Here are some points:
 -38   33   16   51  -12   14   22  -11   69   -2 -101  -35   13   11  -31  -49
-22  -6 -16  -3  27  24  -6  -2  22   2 -30 -33  41  17   9   5
  89   46  -35    5   -9 -102   14  -50   51  -29  -45   -5   -5   61  -26  -59
  6  12  26  31 -20 -27 -20 -20  -3  13 -60 -29  30  10 -23 -48
-29 -13  20  21  -1 -33  13 -22  12  32 -46   8  25 -25 -17 -57
  8  25 -32   1  -9 -33  28  54  27 -12  -5  46 -50  18  22   6
 10   5  -3  26 -13  -9   4  11 -15 -41  13   2   6  15   7  21
-31  23 -14   1  31  -5  29  31   1  -1  76  49 -26  11  -3  39
 -23   18   10   50 -112   20   30    2  -31  -76   67  -21   25   12    9    5
-35 -29 -16  21  10  15 -22  12   1 -22   2 -37  27  23  31  88
 -30   15   44   51   39  -53   13  -12   27   32  -26   37   53  -16  -22 -125
  1   4   3  36 -22  -2   5  22   2 -27   2 -32   6 -17  14  15
 46  24  28  53  35  25 -38   5  -3  -7   6   6  15  43  41 -29
  9  11  13   9 -28 -12  15 -14   1  -4   8  26  13  -9 -40 -19
 -6  14 -25 -28 -46  29   2 -11 -12  64  -1   4 -52 -56 -25  21
 17  26  17  49 -22  22 -46 -10  35 -90 127  25 -54  32 -45 -27
 13  22 -36 -25  -7  13 -26  -1  -3  32 -32  43 -72 -55  41 -16
  14   53  -58   -8  -64   43   18   -2    2    8   13   10  -78 -102  -36   14
 50   8  24 -26  -8  19 -10  -4  21 -37 -25  21  33  19  -5   2
-13 -29 -15 -23  -4  17 -12 -23  -4  18 -91  15 -36 -38  -3   5
  5  13 -19  -3 -47   5  14  -7  -2   3  -1 -44 -31  28 -14  -3
 12  22   3   0  -3 -25  -6  -7 -15 -26  33  35 -11  -3   3   1
 28  20   4  36   4  -1 -30 -13   6  12 -31 -34  17   2  26 -22
-15   4 -48 -46  22  33 -45  -3  14  75 -69  23 -46 -46  85  -4
-34 -19  16 -16  21  21  42  -4   1  14  37  20  24  22  -1 -41
 51  19 -30 -12 -13 -58  11 -37  48   9 -34  -1 -13  -9 -35 -47
-38  10  -5  39 -55  -5  46  -2 -17 -52  75 -63  19  15 -16 -23
 11   5   5  -6  50  16  -4  17  19   6 -25  75  -5   1  44  50
 -3   5  -9 -74 -38  -5  85 -10  38  14 -86  -5   7 -66  25 -13
 63  41   8   6 -11 -15  10   3  22 -28 -60   7 -20  16 -41 -30
  7  16  21  21 -39 -45  47  33 -21 -35   9  58 -10  -9 -10 -10
Then 16 other points, each followed by its number:
  30   54  -37  -70  -21  -39   55   38  -35  -96   32  -76   21   45 -124  127 0
 16 -27  -4   7  -1 -30   3 -24   2 -51  36 -48  45  46 -22   9 1
-72 -12  -3  24  -2  39  37  20  34 -31 -47 -40   7  -5 -19 -30 2
  7 -35  22  60 -13 -30  14 -21 -35  43  18 -44  18   3  45   5 3
 15  37  -2 -13  -2  -1   3  10  -3 -13  65   4  -3  12 -16   8 4
  4  13  -8   2   1  -8   0   4  -3 -24 -12   1  -4  -6  -6  21 5
 28  31  29   5  11 -14  14 -20  -6 -30  55 -67  -3  56 -14 -29 6
-17 -14  -9  22 -37  15 -57  -6  -5 -42 -59 -83  29 -17   0  28 7
 34  34  28  46  49  33 -12   1 -21 -17 -23  36  18  33  32  -8 8
-51  38 -11  41   8  32  27  49  43 -56 -47  -4 104  39 -33   4 9
  2  71  21  -6 -50  27  -3  18 -13   6  -3 -66  19  45 -31  21 10
-57   0   0  31  12  27  27  21 -13  -6  17   2 -23  31  20  -9 11
-24  23  28 -37  25 -11 -44  -5 -11  17  12  31  17 -10   3 -18 12
-24 -26 -17  17 -52  43  41 -17 -29 -10 -40 -31  -3 -17 -27  35 13
 -4  15 -15   8 -32 -31  -8  10 -20 -15  15 -10 -35  -4  -5   8 14
 38  14 -19 -10 -14 -57   3 -18  35  -8 -26   7   5   6 -23 -18 15
Which of these numbered points is nearest to each point below by angle, seen from the average point of the first points? Its number follows each.
-42 -45 -35  30 -27 -20 -45 -19  18 -32 -38 -68  67  22  28  55 > 7
  4  15  -2 -31  -9 -12  22   5   6 -11  -7 -16  -3   7 -19  30 > 0
 -1  24  -7 -57   7 -28 -24  -8 -14  40 -16  62 -48  13   9 -21 > 12
 11  -6 -16  35 -20   9   9  -1 -54  32  13 -50  23   5  13   4 > 3
 17  17  19   8  51  13 -10  17 -14  -3  -4  15  24  30  15  -2 > 8
-80 -26  43 -51  45  13   6   8   5  15  48  29  11   0  -6 -15 > 12
 53  26 -27   0 -10 -79  11 -10  56  12 -25   7 -52 -10 -16 -41 > 15
 76  14  -7 -79 -32 -28   1 -46  15  14 -15  48 -18 -37 -38  -2 > 15
 44  23  17  -8  -8 -14   2  26  14 -78 -48   5 104  44 -16  26 > 9
  3 -25  -6 -36 -35   8  28 -24 -15  -9 -42 -23  13 -36 -11  31 > 13
 30 -41  -1  27 -17  46  -6  -9 -16 -20   2   7  10 -20 -14  28 > 13
 -7  30  21  10 -54  20  25  11  18  33 -40 -32   7  41 -43 -18 > 10
-12  25  28   8 -32  42   4  21 -13  -3 -28 -22  14   5 -32  -4 > 10
-23  11  33  16  -3 -13 -11 -31  10  34 -14  14  13 -10  11 -53 > 12
 40 -11  52  16   5  11  -2  -1  34 -55 -71   3  65  40 -39  16 > 9
 12  10  36  17  19   5 -15 -24 -11   6  26 -75 -37  46 -20 -27 > 6
 23  14   8  -4   3   0  -5  25 -16 -73  24   9 -18   1 -20  33 > 5
 30 -28 -16  39  -5 -15 -19 -28 -26 -58  50   0  23  21 -12  11 > 1
-15  20  -2   8 -49 -56   7  -3 -25   2   9  -1 -34 -42 -11 -35 > 14
-12   8  -6  19  24 -10  -1   1   0 -24   7  17   2  -3  16  11 > 5
-33 -31 -15  15   0   1 -22  -7  -2 -12 -21 -32  16   5  30  20 > 7
 18  81   4 -48  10  21  25  62 -21 -11  86  37  44   8 -31  34 > 4
-23  16 -16   7 -46  -4   5   9 -24  24  26   3 -27 -38  13  36 > 14
 11 -43 -20  42  20 -21 -23 -47  19  43  16  15 -12 -23   9  27 > 3
-70  14   5  18 -11  21   8  15  44 -27 -49 -13  16  -9 -26 -23 > 2
-28 -12 -20 -10  26 -22  38  11  42 -13 -11  -4  38  37 -40 -10 > 9
 17  60  -6  41  81  47 -34  -6 -10   9   5  31  40  63  61 -39 > 8
-20 -15   1   5  -1  -1  -2   3 -12 -11   6 -22  15   3  10  34 > 5
  8 -22 -36  -1  -5   8 -23  -7  -1   5 -58  16 -75 -45  55   4 > 7
-16  -3  -5 -58 -46 -29  13   9  -9   8 -34   0 -74 -75 -35 -13 > 14
 14  11  17   5   9   7   9 -21   3  -5  11 -32   0  11 -14 -25 > 6
 13  49 -79 -65   1 -48  -7 -36  23  38 -28  41 -81  -2   6 -60 > 15
  4 -22  -5  18  22 -17  -9 -16   5  26   6 -12  -2 -11  21  -2 > 3
  1   2  14  12  19  -1  15  20 -16 -31   7   8  21   7 -30  23 > 5
 25  -3 -22 -59 -13 -16  61 -18   5 -16 -41 -31  -3  31 -46  63 > 0
 26  28  31  15  35   1 -25  10 -10 -24  20  24  11  31  36 -37 > 8
 -17   14   39   -4   -6  -52   -9  -16  -39   94   41  -65 -106  -22  -59  -29 > 14
-61  24   1   3 -27  14 -12  11  54 -16 -85 -17   8  11 -26 -34 > 2
 32 -13 -33   0 -64  -8 -77  20  11 -33  37 -24 -14  28  39  19 > 14
-63 -10  25  -7 -16  11  41   5  12  25 -20  13  26  -9 -23 -12 > 2
-10   2 -20 -17   3  14  21   9  21   1 -10 -19  -7   0   5 -12 > 2
 10  32 -36   0 -24  18  -6  22  -5 -47   1   5   5  11 -49  13 > 0
 42 -19 -35   9  -6  30 -89  15  14 -42  50 -17  -8 -21  29  -8 > 7
 24  25  23   6  32  18 -37  25 -54   0   4  34  31  36  54   2 > 8
  3 -17 -18  11   2 -18 -44  11   3  -7  20 -16 -11  -7  19  15 > 14
 21  -5 -21  17  -9  -7 -56   5  -8 -19  49 -28 -32   4  32 -25 > 14
 -4  23   9  18  44  47  25  31 -13 -35 -30  -8  36   1 -16  -6 > 9
  3   4  16   6 -12 -12  48  15 -42 -76  12   3  27 -46 -30  53 > 5
 13 -30 -22  -7 -15   1 -25  26 -39 -27  86 -17 -21 -13  35  79 > 14
-54   1  -4  38  21  61  -7  21   1 -11   8  15 -18  27  10   1 > 11
 -11   18   29    8  -16   -1  -19   30    7   40 -119   24   30   14  -13   -3 > 9
-46  -6  -1  29   9  -3  32  -9  18   3  32  13   7  13  10 -22 > 11
  7  -1  -6 -14 -14   3 -22  -5   6  40 -14  35 -39 -30  11  -6 > 12
 12  47  32  -1  38  32 -54  32  15 -24   0  31   7  34  33 -21 > 8
  7  29 -16 -12  12   9 -10  22 -14 -37   4  -8  -3  10 -32  33 > 5
